In the rows, 128 means zero.
First come named turns, each shown by rows before and after it. For each pair of rows after them, which turns, in which order, take the first row to the second? The first pair is done for you.
W:
[ 91 127 164 108  81  75 118 123  96 146 118  79  76 110 107 156 105 151
  98 139 184 147 158  96 107 148 125 122 105 127  84 125 129  99 133]  ->  [ 96 130 169 106  79  69 104 122 111 134 109  68  77 106 114 153 114 145
  88 133 173 153 155 103 111 135 134 133 115 127  81 119 126  98 136]
[121 131 131 112 128 108 109 112 182 120 137  89 133 152 108 108 154 150
 127 105 139 160 138 123 112  84 154 152 111 147 101 118 101 130 145]  ->  [123 129 127 121 121 110 115 111 181 127 141  98 143 167 109 104 153 141
 132  90 140 158 139 118 104  78 157 136 110 130 112 122 106 131 134]
[137 139  97 156 109 171 138 128  79 144 132 167 139 131 131 125 132 108
 144 132 149  92 103 138 133 134 113  69 125  98 129 163 174 158 124]  ->  [127 139  90 145 120 169 138 133  68 143 131 161 127 108 131 129 128 124
 138 160 157  85 107 135 141 153 103  84 120 119 114 158 174 159 135]
T:
[ 87 157 133 139 113 118 135 151 135 140 117 119 133 157 139 143 148 142
 129 124 136 137 140 144 131 141 145 138 119 151 107 129 124 105 147]  ->  [107 161 124 148 111 134 133 160 135 142 116 130 142 174 137 135 152 121
 134 106 128 138 134 147 133 132 158 126 134 125 129 135 137 116 137]
[120 130 126 106 145 141 126 154 118 103 127 138 119  81 142 136 127 127
 109 188 141 124 130 135 133 147 122 154 144 134 112 117 141 141 125]  ->  [117 145 154 129 125  95 112 124 154 110 139  96 123 111 152 129 147 157
 103 142 129 144 135 126 117 104 128 150 123 152 102 111 114 111 136]
[130 135 133 115 147 101 133 120 131 137 146 157 147 135 143 102 111 126
 144 122 155 119 134 111 111 129 129 113 135 135 129 142 128 130 116]  ->  [127 134 130 113 151 102 131 122 126 138 144 157 145 128 141 103 109 128
 143 130 157 119 136 113 116 129 127 116 131 139 126 140 131 132 117]
B:
[118 103 114  98 127 136 146 145 107  91 125 119  99 110 112 134 141 118
 120 131 121 109 116 141 152 142 133 132 129 143  94 120 116 104 152]  ->  [116 133 134 123 123 106 139 111 141 121 145 104 113 115 121 121 151 128
  86 136 129 129 131 105 125 133 119 127 119 148  98 117 114  86 163]
[121 156 156 137 136 108 111 114 185 143 136 121 154 116 155 112 143 116
  91 147 122 157 132 121 112 132 126 135 164 114 143 128 136 116 130]  ->  [131 119 129 103 136 156 119 157 149 108 103 145 141 117 141 129 133  92
 131 142 111 132 116 160 145 140 146 139 178  96 146 133 142 144 108]
[136 139  91  94 137 162 113 121  90 127  73 125 105 134 124 128 119  81
 143  91  88 132 133 141 199 108 131 128 161 122 141 155 156 164 117]  ->  [ 92 133  97  98 137 114 123 100  77 124  91  92  83 127 119 133 114 150
 153 109 112 118 143 118 195 117 107 139 104 180  98 145 131 130 138]
K:
[120 121 115 121 136 145 133 144 137 127 127 153 128 108 136 119 129 121
 110 166 122 118 126 142 139 142 111 137 141 120 124 119 153 144 117]  ->  [121 125 117 133 135 142 134 135 138 140 132 156 129 112 136 113 130 121
 105 167 125 121 132 130 132 145 109 128 136 114 128 122 154 142 115]
[111 111 108 153 133 112 114 153 115 114 118 155 110 122 129  96  94 116
 143 134 135  95 121 140 129 144 116 105 113 135 131 115 139 172 124]  ->  [108 111 105 151 135 114 114 155 116 118 116 158 107 119 129  97  96 114
 140 138 135  97 120 143 130 151 114 106 114 138 129 114 137 172 127]
[130 154 152 130 151 114 116 119 168 137 135 115 110  78 145 121 155 134
  68 173 131 138 137 108 108 139 109 160 126 154 125 113 136 111 161]  ->  [140 169 153 164 136 112 118 102 171 165 153 127 135 109 145 110 150 127
  78 144 141 142 145  78  88 130 108 118 117 124 145 128 137 111 148]
Now pairs of rows:
Between the rows of a pair lie two turns.
[115 125 121 116 146 168 123 129  99 102 111 114 129 103 177 142 134 103
 132 140 128 134 137 123 163 146  85 154 133 117 113 129 160 152 132]  ->  [101 131 130 117 141 144 117 118 105 102 117  89 124 101 178 143 135 125
 126 136 129 134 142 117 157 137  82 163 118 136  97 120 150 142 144] -> W B
[154 157 150 139 130 119  89 118 175 108 118 118 150 118 151 134 114 137
  98 138  73 146 104 144 139 111 116 171 113 156 106 114 103 120 110]  ->  [172 147 140 142 123 149  94 129 166 109 116 139 162 142 146 132 111 111
 118 109  65 146 100 158 141 107 130 153 130 124 129 126 110 139  90] -> B W
[128 142 138 117  90  95 102 125 122 133 124  99 123 138 132 127 149 162
 182  75 133 158 130 132 141  85 144 124 100 172 100 111 122 119 133]  ->  [149 155 135 139  83 107 104 117 131 163 134 126 145 155 134 115 145 136
 178  69 141 168 132 113 119  85 142  94 109 131 132 122 138 128 119] -> B W
[135 122 120 170 114 107 103 115 103 156 154 107 153 159 150 122 129 132
 105  96 115 144 136 137 123  98 105 114 108 104 134 140 129 120 145]  ->  [114 108  97 142 136 123 118 134  67 143 148 121 127 115 147 128 109 141
 103 164 136 124 135 135 141 147  80 137 103 126 119 141 139 135 156] -> T T
[ 84 132 135 104 111  86 114 108 127  86  99  94 104 103 131 177 155 179
 130  99 142 141 108 139 152 131  95 145 111 103  63 158 100 134 152]  ->  [109 156 155 121 102  87  99  95 167 106 107  96 129 120 153 165 170 154
 103  69 131 168 109 129 131 107 107 133 137  72  88 155 108 133 152] -> W B
[115 137  83 120 145  92 130 112 107 115 148 143  99 121 137 139 135 203
 178 103 155 111 152  72 132 115 134 120 110  81  79 153 158 107 138]  ->  [141 171 108 137 148  92 113  96 156 138 156 148 120 117 157 120 150 167
 135 105 143 142 155  53 114 102 136 123 136  58 103 153 169 107 148] -> W B
[141 134 142 138 111 109 122 117 145 115 129 112 136 152 135 122 143 135
 124  92 115 137 118 140 127  77 147 107 133 122 153 116 122 109 129]  ->  [149 119 124 109 122 147 129 150 118  95 111 142 126 131 126 131 126 108
 136 125 114 126 107 162 148 109 146 117 154 113 163 119 137 135 118] -> K T
[114 121 121  93 157 137 119 180  78 106  98 170 104  87  91 109 162 156
 113 146 130 130  59 151 163 137 133 140  57 140 111 137 131 131 135]  ->  [111 165 146 147 147  94 117 128 121 160 138 157 131 107 108  88 167 175
  82 132 147 154  76  90 115 121 117 112  39 133 123 143 130 101 144] -> B K
[135 116 131 125 153 143  98 148 146 112 108 118 132 114 130 104 135 121
 114 141  94 112 138 156 122 122 148 151 142 116 143 106 123 115 135]  ->  [123 114 134 124 155 126 103 141 142 110 113 110 128 107 128 108 134 139
 116 150 100 107 140 153 122 129 140 158 126 135 128 104 118 108 142] -> T B
[117 117 155 108 126  92  94 146 150  63  98  82 117 137 123 143 154 143
 126  80  94 115 116 159 160  64 156 167 119 159 114 102 102 109 142]  ->  [163 123 140 114 123 154  96 164 152  90  93 144 144 144 126 130 143  67
 122  80  95 126 111 155 156  78 168 135 165  89 170 119 141 150 116] -> B T
[134 114 113 139 132 139 125 113 144 161 119 151 147 177 133 124 115 117
 153  90 118 152 129 130 114  95 133  94 150 107 146 138 133 108 113]  ->  [115  96  91 135 134 143 141 124 107 157 121 162 135 169 123 134  94 135
 177 113 135 131 133 123 119 122 124  93 129 121 134 140 127 111 108] -> W B
[111 137 122 135 149 128 152 121 112 155 149 153 124  90 126 130 102 139
 101 207 151 117 139 101 124 186  91 131 111 143 113 123 148 132 149]  ->  [148 148 128 167 131 147 146 115 127 185 153 173 157 134 125 116 111 106
 108 153 143 130 135  96 105 159 107  87 129  84 154 140 157 144 125] -> B K
[115 174 140 167 139  96 121 107 163 158 154  78 123 142 158 127 161 132
  86  83 111 148 145 135 117 113 101 132 151 130 142  95 164 117 157]  ->  [ 99 113 100 116 143 135 137 155  92  99 118  88  92 135 129 155 146 139
 144  85 106 102 121 195 170 130 118 146 144 146 120  97 157 142 143] -> B B
[132 125  98 122 130 158 141 123 150 131 138 164 146 110 112 117 120 111
  94 182 142 143 136 118 114 158 115 119 136 116 154 138 150 144 135]  ->  [123 112  96 107 134 157 143 137 136 115 129 157 131 103 109 123 119 120
 103 191 139 135 134 128 132 165 114 136 131 137 138 132 139 144 139] -> W B
[126  82 105 120 118 155 157 135  74 125 116 131 111 149  99 122 121 127
 184  83 137  95 122 154 162 126 137 118 115 121 151 138 107 135 113]  ->  [105  84 112  97 128 131 156 129  78 108 119 105  92 120 110 128 124 153
 166 111 140  90 127 153 171 133 126 149 101 161 122 123  93 122 133] -> T W
[131 148 163 145 123 130 138  90 179 165 156 134 105 108 150 106 108 134
  79 158 144 178 139 122  41 146  96 149 161 183 149 107 178 118 136]  ->  [145 151 170 151 119 134 128  91 186 169 157 132 114 120 150 104 117 128
  80 138 137 185 137 126  35 134 102 142 171 168 157 112 179 118 134] -> W W
[152 141 147 152 116 120 113 121 166 139 132 110 141 144 129 134 130 106
 109 112 106 142 118 135 126  97 134 118 138 105 144 137 129 128 131]  ->  [137 114 128 115 133 136 120 150 132 104 108 113 118 112 121 152 125 107
 123 138 104 122 107 172 156 118 132 148 139 127 122 128 126 143 133] -> B K
[132 154 123  96 122 102  97 147 169  91  77  89 142  93 156 145 146 134
 112 107  97 144 127 147 151 117 153 171 116 139 118  89 143 131 186]  ->  [157 149 106  93 125 149 104 171 150  98  67 134 150 101 147 141 133  91
 131 113  97 138 117 155 155 135 160 153 140  98 150 105 165 161 167] -> W T
[120 136 109 144 118 135 146 108 102 159 143 149 128 152 108 127 116 138
 142 118 135 116 136 106 125 147 111  93 111 126 137 137 137 132 110]  ->  [110 139 119 149 114 114 142  96 114 155 148 128 123 151 114 123 125 158
 135 114 132 123 135 105 125 135 112 100 101 145 121 131 127 118 124] -> W T
[ 94 100 132  90 122 121 136 120 102  94 107 103 106 114 114 153 124 160
 147 133 150 100 112 161 146 125 132 144  86 160 100 126 101 129 131]  ->  [127 112 152 106 105 123 118 119 130  95 101  96 126 153 118 142 144 136
 142  72 123 121 107 175 133  81 158 130 112 125 125 127  98 129 119] -> W T
[114 115 111 121 136 165 138 146  88 123 116 136 118 121 106 146 109 129
 164 121 136 132 136 137 147 123 127 103 124 134 125 119 125 131 117]  ->  [129 155 138 155 131 138 127 112 134 159 141 130 142 132 127 124 118 123
 120 118 141 164 151 102 114 108 120  89 125 118 144 119 131 118 131] -> B B
[133 149 157 133  98 111 126 102 149 132 114 105 132 128 157  99 134 110
 102 117 116 139 157  98 107 105 131 144 124 132 121 119 115 115 126]  ->  [147 131 140 106 107 146 124 137 132 106  87 123 129 122 151 107 131  78
 113 120 101 131 142 134 133 113 148 156 148 115 130 120 122 142 118] -> B K
[110 137 136 128 136  88 106 115 133 119 139  88  91 124 111  93 126 171
 153 135 147 129 154  80 129 111 159  80  90 161  99 178 102  67 107]  ->  [137 133 113 137 131 130 118 130 116 139 136 136 111 144 106  88 117 132
 174 122 154 125 151  81 127 119 161  46 110 110 139 194 121  96  85] -> T W
[158 126 113 123 156 126 126 118 150  96 127 128 129 109 153 143  92  91
  97 150  79 134 125 139 135 144 109 154 160 137 160 145 102 181 137]  ->  [149 118 115 118 156 116 123 117 145  79 121 112 117 112 150 147  93 106
 108 142  77 125 123 153 145 131 115 165 151 154 143 139  89 174 142] -> B W
